In the data rows, 128 means zero.
Some points, each followed by its number:
[123 157 127 141 142  81 137 107 126 114 131 111] 0
[ 64 180 169 125 110  58 193 128 131 140 153  69] 1
[109 120 111 118  82 155 131 114 131 128 114 117] 2
[112  53 163  65 155 182 155 104 184 178 105 134] 3
[115 140 140 210 153 139 104 184 112 176 122 123] 4
[187 164  79 143 200  93 130 104 118  45 127 146] 5
[148 117 137 135 136 120 111 151  98  91 155 142] 6
[129 136 123 145 122 105 136 116 139 125 120 115] 7
[132 158 131 172 133 136 114 165 119 167 112 133] 8
[142 150 125 147 129 111 130 151 112 131 122 129] 9
[155 152  85 127 164 123 112 177  96 153  96  86] 10
[134 121 140 142 134 130 132 129 144 192 122 154] 11
[109 120 115 117  80 157 128 117 128 128 120 120] 12
[157 145  74 124 176 113 117 188  93 145  91  72] 13
[113  55 163  65 154 181 154 104 182 177 105 135] 14
[185  76 234  68  83 136  70 110  83   0 255 217] 15
[ 90 161 125  96  82 127 107 115 117 128 117 146] 16
[145 126 140 140 116 106 136 134 124 157 134 146] 17
[135 122 180 139 101 141  75 141 115 129 206 157] 18
[148 106 175 107 109 125 101 120 102  65 193 168] 19
[138 154 121 169 143 119 112 163 118 166 117 111] 20
[ 99 140 112 112  47 163 132 123  97 101 127 113] 21
[149 134 139 133 123 122 111 155  99  99 145 142] 22
[138 116 123 145 132 111 129 107 161 128 124 121] 23
[ 93 122 123 123  71 158 139 111 130 144 107  99] 24
[107 126 130 137 110 119 123 135  86 179 147 140] 25
[111 101 105 121 106 159 116 104 183 138 113 148] 26
Which two points above are nearest to each new point by angle? Their numbers follow each, nearest first.
[126 139 137 111 116 138  82  75 209 137 116 164] 26 23
[110 153 118 118  89 117 124 120 130 124 121 137] 16 21
[144 149 124 144 128 109 132 150 112 127 122 128] 9 20
[182 160  83 148 199  97 127 108 118  52 129 145] 5 0
[119 105 132 212 166 154  92 172 117 149 155 134] 4 8
[223 116  96 116 254 122 111 115 102 121  75 158] 5 13
[ 96 139 111 109  41 169 132 123  95 100 127 113] 21 12
[159 142 107 148 145 103 131 113 138 117 124 136] 5 7
[120 148 119 133 112 113 123 134  83 164 130 127] 25 9
[128 138 142 112 114 137  81  79 202 134 124 165] 26 23
[ 29 180 176 118  85  38 227 144 126 146 167  71] 1 0
[ 99 154 132 138 119  99 170 117 132 125 124  98] 1 7
[120 148 120 134 113 115 124 133  87 162 129 127] 25 9
[127 136 123 144 125 108 136 111 142 125 119 118] 7 23
